(in the rows, 128 means zero)
Families of rows that turns and mirrors carry onto each other, the same ones carrying the whole set onto itself: the rest of each named row's family, in list order:
5 families of 8 rows:
tefe: [150 140 173 110  77 127 145 146 150 144 147 123 113 119 137]
bupaf: [132 162 157 120  81 118 134 171 135 138 117 143 145  86 132]
doke: [159 156 132 122  79 131 157 147 139 110 115 108 119 123 125]
Gema: [142 155 140 144  80 116 154 135 135 164 111 136 127 122 145]
Bar: [147 126 176 110  79 123 137 156 148 146 141 128 117 125 132]
vuz: [129 150 165 107 123 124 127 168 146 100 122 117 125 108 125]
Vakub: [162 156 124 127  87 123 151 149 147 107 116 114 121 114 127]
bimo: [137 161 153 106  88 117 139 171 134 137 124 139 136  78 138]
sevat: [117 158 125 140 117 127 143 146 111 120  92 143 131 113 127]
Navak: [127 139 160 104 123 130 124 152 144  97 129 119 122 106 128]
duf: [125 132 145 138 114 129 148 127 123 123 122 121 108 156 125]
fomel: [ 97 142 171 116 109 119 140 154 120 164 130 132 125 123 131]
soz: [109 136 181 122 109 128 136 158 110 155 126 144 130 119 143]
nudi: [160 154 122 124 102 129 157 137 144 107 123 110 124 111 127]
Vage: [125 131 140 121 124 129 153 126 128 137 132 120  99 145 129]
dukun: [109 133 176 111 116 119 134 152 112 154 128 149 124 110 135]
Rega: [125 145 158 104 125 129 125 162 138  97 126 129 116 103 119]
ketal: [138 168 159 122  88 124 140 169 142 132 126 131 152  87 140]
Sanif: [142 145 135 146  85 115 162 140 118 159 118 132 141 127 141]
Luvi: [102 139 171 119 114 122 130 154 110 155 127 146 118 122 129]
bur: [164 152 127 129  92 127 148 143 138  96 117 128 120 111 134]
Pil: [150 138 173 109  86 121 157 150 140 144 151 113 115 126 132]
riler: [113 153 126 133 128 123 146 149 108 116 101 137 137 115 131]
Rov: [139 149 138 142  75 115 155 141 120 165 117 133 124 132 137]
rav: [130 123 144 124 123 133 153 125 113 130 123 124 103 143 130]
Sus: [120 169 122 132 125 126 144 145 109 118 102 132 128 113 126]
tamab: [146 136 171 106  84 118 138 156 147 142 151 118 109 122 129]
Veba: [154 160 124 132  89 131 157 143 145 106 120 110 126 123 132]
zunum: [141 161 156 123  83 111 142 165 126 134 114 143 154  90 124]
kanok: [125 145 168 100 126 141 131 154 136 104 132 123 113 103 129]
Dob: [150 132 165 109  87 107 137 141 143 138 150 110 116 123 131]
beb: [138 162 160 122  82 121 138 169 129 123 116 140 151  88 140]
bala: [117 153 130 137 125 135 137 143 113 119  99 143 141 103 138]
Pili: [126 134 141 119 122 138 138 136 130 131 128 117  92 148 134]
kevud: [120 138 159 100 122 130 133 162 123  96 135 126 118 112 118]
totu: [111 161 133 135 115 139 150 156 114 123  97 151 129 111 133]
loti: [131 132 139 126 119 126 147 130 124 125 126 119  94 150 124]
Bag: [136 154 140 139  81 119 166 143 112 163 119 141 128 127 140]
bitad: [139 147 133 136  80 125 154 134 110 164 121 143 120 128 133]
Paleg: [109 139 165 121 125 118 123 154 117 154 127 153 127 114 133]

Same family as duf: Gema, bimo, fomel, bur, Dob, kevud, totu
Same family as beb: tefe, Navak, Vage, dukun, riler, Veba, Bag
Same family as ketal: soz, nudi, Sanif, Pil, rav, kanok, bala

